In the data rows, the value 128 means zero.
Some points, each followed by its number:
[205 129 169 130 194 112 133 198 192 130 129 126 143 129 185  91  84 130 168  58 130 220 161 141 119 104 129 164 136  40  67 152] 0
[130 103 153 130 194 123  54 124 157 122 129 126 175 233 221  78 171 115 133  42 176 154  99 172 157 155 129 161 190 124 106 125] 1
[130 129 128 130 121 148 133 133 125 133 126 126 117 129 157 115 130 130 133 128 130 100 115 173  94 106 129 144 139 124 148 191] 2
[101 129 118 255 125 192 133 140 136 130 129 126  85 116 124 104 160  99  54 122  91 100  77 148 168 124 129 126  99 124 155 135] 3
[109 129 130 130 188 120 133 122 150 160 129  50 159 129 192 112 159 149 143 128 130 140  97 130 192 169  75  81 178 124  44 152] 4
[121 120 123 124 119 129 133 115 132  61 129 126 134 129 131 127 141 143 133 128 217  94 133 130 106 135  97 133 141 124 142 125] 5
[104 129 138 130 140 155 142 143 158 130 129  76 126 129 128 119 129 122 133 128 130 130 131  45 176 120 129 122 122 124 112 125] 6
[111 129 114 130 153  93 133 129 144 148 153 145 133 129  74 176  88 157 133  35   0 186 154 130 140 193 129 224 118 184 108 125] 7
[255 129 215 130 237 128 133 255 255 197 129 126 152 130 229  37  43 139 133 127 130 255 164 127 117 103 129 177 120 124   0 125] 8
[141 129 132 130 106 128 133 140 115 107 129 126 134 129 121 148  88 107 133 148 155 144 140 130 143 124 129 121 103 124 104 125] 9
[116 129 175  79 141 104 133 122 149 130 129 126 174 129 104 156 195 175 133 128 225 177 191  53 138 127 129 171 141 124 116  83] 10
[ 79 129 111 130  99 140 169  95 127 130 129 126 130 129 128 136 138  93 195 128 130  76  78 130 174 141 129 109 120 124 124  95] 11
[114  85  88 130  91 138 133 101 100 130 129 126 130 129 141 137  98 100 133 128 130 101 118 130 103 131 129 109 123 124 153 125] 12
[178 129 136 130 151 135 133 180 140 103  51  95 112 124 143 128 118 111 208 226 145 132 147 130 123 125 129 101 138 179 108 125] 13
[171 129  98 130  55  70  70  84  45  71 129 166  54 129 116 209  76  45 128 132 106 106  72 130 185 209 129 125  59 124  90 125] 14
[121 129 124 173 106 164 133 137 132 122 129 126 111 129 120 111 131  94 133 128 130 110 101 127 150 125 129 130  86 124 142  81] 15
[118 129 116 130 124 157 106 139 123 130 129 126 109 129 120 113 137 130 133 128 207 117 143 130  86  86 121 138 144 124 147 206] 16
[104 129 130 130 142 126 145 144 128 130 153 126 101 129 130 115 132 123 105 128 130 115 112  48 124 103 129 131 145 124 147 125] 17
[124  78 101 134 124 101 133 123  78 130 129 126 137 147  80 190  69 126  92 128 130 130 166 130 128 166 129 107  97 189 114 194] 18
[173 129 169 130 186 106 133 201 160 130 150 126 135 142 133 111  95 167 133 174 130 179 183 130 132 112 129 146 146 118  96 159] 19
[208 129 244 130 160  99 111 145 141 130  79 126 177  20  74 148 221 216 133 128 127 176 187 130  88 129 129 147  90 124 119 125] 20
[136  96 196  31 174 110 133 192 173 130 129 126 183 129 126 129 113 197 133 128  91 204 212 130 128 114 129 124 142 124  98 125] 21
[124 129 106 130 143 138 133 139 127 206 129  37 100 129 110 125 117 121 133  59 108 123 119 130 131 117  81 141 118 124 147 125] 22
[ 98  65  94 157 104 188 133 164 154 130 129 126  84 129 152  67 124 113 133 128 130 107 100 130  46  49 129 106 139 124 158 125] 23
[105 129 118 130 122 170  54 141 141 153 179 126  92 129 134  94 135 116 196  67 130 105 105 130 108  98 129 135 111 124 158 125] 24
[252 129 176 130 195 119  95 238 222 130 129  76 150 155 170  73  76 151 133 128 130 237 161 166 135 107  67 129 134 124  15  84] 25
[124 120 134 175 154 123  89 149 139 140 129   0 151 129 153 122 125 132 187 128 130 121 134 130 158 135 129 105 151 124 106 125] 26
[ 85 129 119 130 104 159 133 120 128 130 153 126 110   4 128 119 115  81 118 128 130 109  99 130 156 125 157 115 116 152 141 125] 27
[ 58 113 114  74 117 165 133 128 139 251 129 152 113  96 130 116 123  96 177 171 130 100  92 130 162 106 129 122  97 108 155 125] 28
[140 129 141 130 148 128 133 119 129  49 129 126 151 129 145 125 151 145 133 135 126 128 121 130 127 144 129 144 145 225 122 125] 29
[152 129  85 130  89  88 133  68  49 130 129  98 140  85  76 193  77  86 133 128 130 116 122 130 156 188 129  95  44 124 111 125] 30
[107 129 141  96 134 132 102 147 170 130 161 126 132  77  97 116  74 115 133 128 130 143 142 130 180 108 129 116  81 196 100 125] 31
[124 129  90 130 113 115 255  94 114 130  95 124 104 129 120 135 126 137  89 128 130 122 129 132  90 118 129 143 159  69 156  85] 32
[ 87 129 142 130 103 102 133  82 134 130 129 126 216 132  90 168 237 154 133 128 130 160 135 155 171 167 129 177 133 124 114 125] 33
[123 188 112 130  90 165 133 140 152  88 210 126  94 129 128  86 129 138 187 128 130 130 138 130  78  74 129 120 148 110 149 125] 34
[ 99 144 102  83  91 146 133  99 110 130 129 126 144 129 165 127  72  73 133  94 130 124 117 130 167 142  36 113 122 149 126 125] 35
[132 129  90 130  97 143 133 113 120 181 129 126 103 122 122 131 115 112 133 128  76 108 114 130 116 112 129 134 109 124 146  97] 36
[111 129 118 130 114 132  66 147 124 130 176 126 143 183 117 128  90 105 133 128 130 128 137 130 155 116 202 103 100 124 107 125] 37
[120 129 107 130 139  99 127 115 119 130  25 126 130 129 104 178  95 144 133 135  97 129 139 130 128 159 129 152 116 124 111  23] 38
[115 129 111 130 131 137  64 131 128 245 129 126  92 129 125 104 133 126 133 128 130 147 138 130 110  88 129 150 135 124 150 125] 39
[144 129 126 130 160 143  88 159 147 130 129 126  70 169 138  99 163 111 133  55 130 114  99 130 117 118 129 135 121 124 163 203] 40
[124 129 137 130 152 131   2 156 153 130 129 126 161 129 146 121 120 144 133 128 130 132 149 130 165 140 129  93 129 124  68 125] 41
[139 129 147 130 158 148 133 151 155  88 129 126  89 129 119 116 139 120 133 128 130 112 116   0 157 126 129 122 106 124 144 125] 42
[136 129 108 130 172  55  47  97  84 130 129 126 105 134 119 167 123 155 199 128  46 137 157 130 101 101 129 148 167  45 157 125] 43
[ 84 129 104 130 105 176 133 131 142 130 179 126 104  81 165  84 125 109 164 128 130 103  83  87 104 104 134 110 124 124 147 125] 44
[129  70 163 130 154 126 133 174 163 130 129 126 140 129 139 124 130 156 110 128 130 169 156 130 149 125 129 137 139 124  96 176] 45
[ 90 129 142 130 126 125 133 120 150 130 129 126 120 129 115 140 113 126 100 128 130 137 154 130 167 123 129 161 117 124 126 125] 46
[113 129 100 130 104 161 133 148 114 130  15 126 113 128 145  90 132 122 133 128  85  90 110 130  67  91 129  97 148 124 150  95] 47
[129 160 101 130  67 133 133  90  71 130 129 126 150 129 164 129  95  93 133 128 130 144  95 130 144 190 249  89 155 124 172 125] 48
[151 129 179 148 196 129 133 173 181 130 129 126 163 129 123 119 128 207  82 128 130 200 202 130 110 111 129 115 145  51  78 125] 49
[124 129 109 130  88 182 133 143 128 255 129 108  96 156 148  81 128 121 118 128 130 106 109 130  61  64 129  79 131 124 156 178] 50
[ 93  67 128 130 130 163 133 146 160 130 114 126 117 129 121 109 157 111 149 128 130  99  94 130 183 135 129 137  84 124 129 125] 51
Which three points above are nearest to each new point, looking only along the 6 directions in which the numbered points spread most? Their numbers follow each, nearest first.
[ 97 129 103 130 112 166 129 170 132 130 129 130  73 129 131 102 137 108  55 128 130 116 103 132  94 112 129 106 135  58 167 125] : 34 2 47
[108 129 117 173 122 182 133 141 137 134  84 126  87 129 128 100 150 107 123 128 130 118 112 130 115  96 129 122 111 124 156 125] : 34 17 2
[ 96 129 135  51 141 109 133  92 146 130 129 126 172 129 153 133 146 141 133 149 130 129  95 130 196 166 193 107 143  37  70 125] : 29 46 26
[189 206 108 130  99 108 128  83 124 130 176 126 166 129  44 212  80 155 133 128 130 100 140 252  84 108 129   0  97 124 101  65] : 38 18 9
[124 129 112 130 102 124 133 123  83 154 129 126 174 129 168 123  94 113 133 128 168 119 135 130 142 160  94  92 132 124 125 255] : 37 15 35
[182 129 161 111  79 104 133  93  83 162 129 126 163 129  75 152 168 142 133 222 130  80 129 130  96 126 129 174 118 124 171 125] : 32 38 12
[108 125 102 137 117 135 159 117 131 130  62 126 114 129  85 123 121 142 133 128 130 151 161 100 101 116 129 192 142 124 135 125] : 32 17 46
[122 135 119  63 101 164 180 138 134 130 129 126 101 129 142  88 156 128 178 128 130 131 132 130  82  79 129 117 130 124 146 113] : 34 16 17
[132 194 107 118 117 114 103 108  82 130 129 126 109 129 138 148 115 126 133 128 192 110 139 130  89 108 129 110 136 139 157  89] : 12 2 48
[127  72 105 130 119 123 133 125  93 130 166 126 166 129 170 121 122  86 133 128  97 118 118 130 147 154 129 109 145 124 119 125] : 37 35 15
[114 129 134 130 124 122 133 112 129 130 157 126 131 156 128 127 127 132 133 193 130 136 128  81 115 113 129 147 130 124 144 125] : 17 42 46
[120 129 123 115 144 149 124 168 138 121 129 126 116  68 136 109 152 107 133 128  92 106 106 130 124 122 129  97 145 124 117 125] : 17 42 15
[100 129 110 130 119 132  74 109 135 130 129 126 144  77 104 146 151 112 133 128 130  96 117 130 187 137  96 162  98 189 131 179] : 51 46 11
[139 223 132 213 171  66 133 101 123 219 129 126 106 129 115 149 149 154 133 128 130 126 171 130 103 115 129 173 176 124 168 145] : 43 39 2
[135 129 103 130  90  90 150  87  80 130 129 148  97 129 101 196  87  98 239  82 130 113 126 130 151 204 129 141 102 100 114 125] : 18 30 48
[140 129 102 130 120  84 133  96  90 130 129 126 134 129  80 192  93 115 133 178 130 128 155 130 149 159 129 137 102 124 105 125] : 18 38 30
[141 143 149 130 165 135 105 158 144 130 129 174 131 129 129 127 125 137  96 128 104 127 137 130 124 112 129 101 146 124 113 125] : 45 46 17
[115 129 158 130 158  91 133 132 130 130  71 126 133 144 130 146 123 159 133 128 130 148 164 130 141 100  71 164 157 124 136 125] : 45 46 29
[118 129  93  67 116  95 133 104 119 130 129 126 167 129  68 176 109  94 165 128 130 123 162 130 174 153 234 148  91 124  80  83] : 18 38 30
[110 128 141 130 186  24 133  73 101 130 129 132 113 255 111 155 166 186 133 128 216 171 184 160  93 103 129 195 200 124 176 125] : 43 33 5
[112 129 106 130 129  78 133  75 100 130 182 126  99 129 117 126 146 164 133 128   8 100 144 130  75  82 129 162 180 124 181  71] : 43 32 36
[112 129 101 130 117 140  11  97 138 130 129 126 121 129  86 130 130 113 133  91 130 128 130 130 157 143 145 176 118 124 126 125] : 37 46 35
[108  74 123 152 123 152 133 116 127 130 255 108 118 129 149 117 131 119 133 128 130 131 101 203 116 104 139 137 133 124 149 125] : 24 40 3
[116 129 160  98 169 117 133 150 158 142 129 126 163  70 118 133 129 155  43 128 206 143 185 130 146 114 129 111 122 106  87 147] : 45 6 10
[161 129 113 130 163  53 208  88 106 130 129  60 132 129 114 171 101 158 133 131 130 118 159 130 114 132 129 139 150 124 122  98] : 38 18 9
[169  82 145 154 156  96 133 166 141 130 129 161 120 129 132 143  98 124 133 128 130 140 145  33 140 119 111 150 142 206 105 125] : 9 45 46
[ 87 129 142 124 149 154 133 135 172 130 126 183 127 129 122 105 120 141  58 128 130 126 121 130 224 132 129  62  68 124  74  72] : 31 6 51
[127 255  98 130  66 162 255 117  93 130 129 165  94 129 140 115 110  96 133 128 113 111 122 130  95 105 241 121 126 124 152 122] : 47 32 12
[132  43 137 128 149 169 133 166 158 130 129 200  87 129 129 100 151 120 144 128 130 121  96 157 158 112 129 125 104 124 152 125] : 17 15 42
[107 169 134 130 158 133 133 135 133 130 129 126 167 129 138 114 126 128 133 128 130 117 131   3 152 134  45  89 144 124 101 125] : 6 42 51
[141 129 138 130 122 114 112  97 120  80 129 126 174 129 135 132 162 132  90 128 130 120 125 130 149 137 129 158 152 124 135 125] : 29 5 46
[146 129  87 130 103  87 133 116  93 130 129 126 154 129  43 190  87  93 191 128 130 131 166 130 170 147 129 110  54 124  87 125] : 18 30 38
[116 185 132 130 149 154 133 148 144 130 129 126  97 129 126 113 148 105 129 180 130 104  97 130 130 115 129 127 128 124 143 125] : 17 15 42
[139 129 144 130  88 108   0  97 112 130 129 126 167 129 108 148 160 131 133 128 130 116 118 130 122 137 129 165 115 124 146 125] : 46 37 29
[113 129 106 130 118 200 133 148 132 130 129 126  85 119 133  94 140  95 133 128 130 100  71 134 138 114 129 114 105 124 166 175] : 44 3 15
[ 98 129 118 130 122 174 133 130 142 130 129 126 101 129 147 102 135  90 133 128 117 111  79 130 139 120 129 105  94 163 159 141] : 3 15 44
[115 129 133 130 131 101 133 115 149 130 137 126 179 159 154 148 159 158  28 100 165 117 106 130 185 177 197 152 132 138 106 125] : 29 46 33
[253 129 229 130 137 111 128 145 142 130 123 203 155 145 115 132 255 207 133 128 130 148 108 130  94 119 235 150  86  55 115 111] : 49 20 10
[115  86 117  47 110 140 133 132 100 130  81 126 138 133 145 122 117 103 133 128 137 103 118 130 126 142 221  98 149 204 139 186] : 15 12 11
[137 143 134 130 125 145 169 106 123 130 129  80 136  57 157 112 151 123 133 128 130 119 101 130 101 113  92 145 139 128 148 190] : 17 16 42
[104 129 107 130  96 164 133 126 109 130 129 126  86 129 124 117 127 111  78 128 130 106 108 198 104  96 130 116 120 124 147 125] : 12 2 36
[111 129 143   0 171  81 133 108 124 117  94 126  98 129 122 138 134 151 133  48 130 127 164 114 136  95 129 147 164 163 161 248] : 46 17 2
